rotation steps, each row followed by its count of steps:
The counts run from 0 to 376.
[  6  28   9  22  12 -30   1   0  -8 -21  30   7   3  -3   5 -28   5 -26
  10 -31  21   9  -9 -12 -15  -5  29 -10] => 130
[ -7 -11  35  14  22  -1  18 -61  38  11   6   5   8  12   7  16  -9  22
  10   0   8  14   2  -7  -8  -1   6   5] => 106
[  6  -4  27  50  30   1  17  -9   3   2  14  12  -8  -2   5  -4  -2   5
   1   9  16  22  -5  -4 -17   8  35 -29] => 166
[-21   9 -25 -13   8 -33 -10 -15 -23 -18  10  -5   6  23   3 -14 -19 -11
  -5 -29  -6 -27   0 -21  15   2  -9  32] => 60
[  7  22  20  24  13  -4  -1 -22  18 -12  25   1  18 -18   3  -8   4 -22
  24 -33  33  20   8 -11 -26  -3  14   1] => 135
[ -5 -12 -25  -4  18  30 -21   6  -7  16  -9  -2  27  -3   6   4  -8 -33
  27 -20  13 -12  33  -1   6   8  11  26] => 333
[-14  16 -15 -15   9 -47  -6 -20 -17 -22  17  -3   4  23   9 -22 -15 -13
  -3 -34  -8 -21  -7 -16   8  -5 -11  33] => 62
[-32  -8  16  22  31  19  34 -28   3  21  -6  22  13   1  13  23  -9   2
  16  -1  27  11   5  -7  -9  18  15  18] => 295
[-22 -14 -20 -11   9 -21  -4 -21  -4  -3  -5  -5   1  32  -1  -7  -5   1
 -25  -6 -32 -31   5  -1  16  -1 -17  52] => 307
[  5  -2  -2   6  10  36  -9   3  11  15   0   8  24 -10  10   8  18 -30
  21 -21  24   8  21  17  -3   7  30  22] => 329
[ -4  -8  31  10  25 -14  19 -48  18   7  11   9   2  10  17   0 -31  17
  22  -7   8  18  -5 -14 -10  -1  -2  -4] => 103
[-14  17 -15  20  10 -35   6  28 -37 -21  18   1  -5   7   0 -20   0 -19
 -21 -22   4 -15 -14  -8  -1   8  10  17] => 250
[  2  -9  33  26  26   6  30 -14  10  18   9  29  -8  20  17   4   1   2
  -3   1   7  22  -9  23  -4  13  40 -12] => 42
[-25  -9 -21  26  22  10 -15 -28  -4  -2 -22 -16  12   6 -22  17  11   4
  -3  17   7 -19  20 -33   2  18   3  30] => 177
[ 25 -13  -3  36  11  29 -14  10  17  13   3  -3  16 -21  -9   9  29 -25
   3   3   7   6  30  22 -15  -1  24  15] => 204
[-14 -11  15  21  27  22  23 -20   4  20 -18  18   6  13   9  18  13  -5
   0  -3  19  12   8  18   2  25  47   8] => 46
[  3 -10 -14   2  27 -21 -14  12 -39  -3  18   2   0   9  18 -21 -45 -12
  20  -7  -5 -10  10 -24  12  -1  11 -16] => 93
[  0   3  27  14  23 -22  23 -39   6  -3  19  11  -2   5  19  -6 -37  14
  26 -10  10  15  -8 -19 -10  -3   1 -14] => 101
[  9 -16 -32  -4  23   1 -27  21 -38   3  -2  -2   4  10  12 -13 -29 -26
  16  -5 -10 -20  24 -10  20   8  19  -3] => 89
[ 18 -23 -21   1  16  26 -31  14  -1  19 -11  -6  14   5  10  -1  -2 -31
  13   0 -11  -9  31  21  19   2  32   8] => 84
[-15  -5 -27  21  15 -17  -7  28 -32  -5  -3  -2  -7  21 -10  -8  14 -18
 -38   6 -16 -28   4   6   9  11  17  24] => 245
[-27  -7 -20  28  24   9 -16 -26  -3   2 -20 -13  14   5 -22  24  10  -1
   2  14  13  -6  23 -29   3  19  10  33] => 176
[-16  15 -24   7  21 -27 -14   0 -36 -18   1  -5  -1  27   4 -14  -2 -25
  -9 -15   0 -23   2 -23  17  11  27  14] => 372
[-10 -20  -6  18  22  18  -9 -20   3  19 -20   4   1  30  -1  16  17  -9
 -13  11  -4  -6  14   9  21  20  48  15] => 363
[-28   9 -27 -16   9 -32  -8 -16 -26 -17   3  -4   7  21   3 -15 -15 -14
  -6 -27  -8 -28  -3 -18  13   3  -6  38] => 59
[ 36 -26 -10   9  12 -25 -19   9  -8  -6  21  -8 -15  14   4 -24 -25   2
 -10  10 -38  -7  10  -3   8 -13  -6 -20] => 155
[  6 -22 -35  26  21  23 -28  30 -21   8  -2 -10  16 -15  -7   8   4 -24
   8   3   0 -12  34  -7   4   9   6  19] => 210
[-19   4 -32   5  17 -18 -21  -3 -34  -8  -8  -5  -2  32  -1  -9   3 -22
 -11  -8  -4 -25   4 -15  23  14  33  14] => 370
[-38 -18 -19  -6  16   5  -1 -29   0   9 -16  -3  17  20  -7  14  -5   9
 -11  -2  -5 -19  12 -12  10  13 -12  52] => 303
[ 10  -5   4  12   5  19 -25 -34  33   3   4  -9  29 -21  -4  12   1 -10
  31 -17  15   5  31 -14 -13  -8  -8  28] => 141
[ -9  16  -4 -15   6 -48   4 -17 -10 -17  24  -3   0  19   8 -27 -12 -12
  -3 -35  -8 -14 -13 -13   3  -8 -15  25] => 63
[ 24   5  31  -1  -4  -4   8 -27  41  -2  26   7   6   1  16 -14   3 -11
   9 -37  -4  17  -3  28 -10 -21   4  11] => 72
[-11 -21 -18  28  17   8  -3   3   1  11 -17  -1   1  20 -18  10  23   0
 -38  19 -19 -14  14  15  12  14  20  29] => 240
[ 11 -20 -32  27  18  29 -23  30 -14  12  -6  -9  17 -15 -11   3   6 -24
  10  -1   3 -12  37   2   3   8  14  17] => 209
[ 24   1  26   2  -4   7   5 -23  47  11  23  11  13   0  14  -7  11 -13
   7 -25  -1  16   1  34 -11 -18  15   9] => 74
[ 17 -14  22  -5  18 -32  15 -22   4  -1  25  11  -6  11  27 -17 -44  16
  11 -14 -21   4 -10   0  -2  -8 -15 -18] => 348
[ 13 -36 -14 -10   7  20 -21  10  19  17  -2  -3  17   5   4   3  -6  -2
  -5  -3 -29 -18  25  26   7  -6 -24  38] => 272
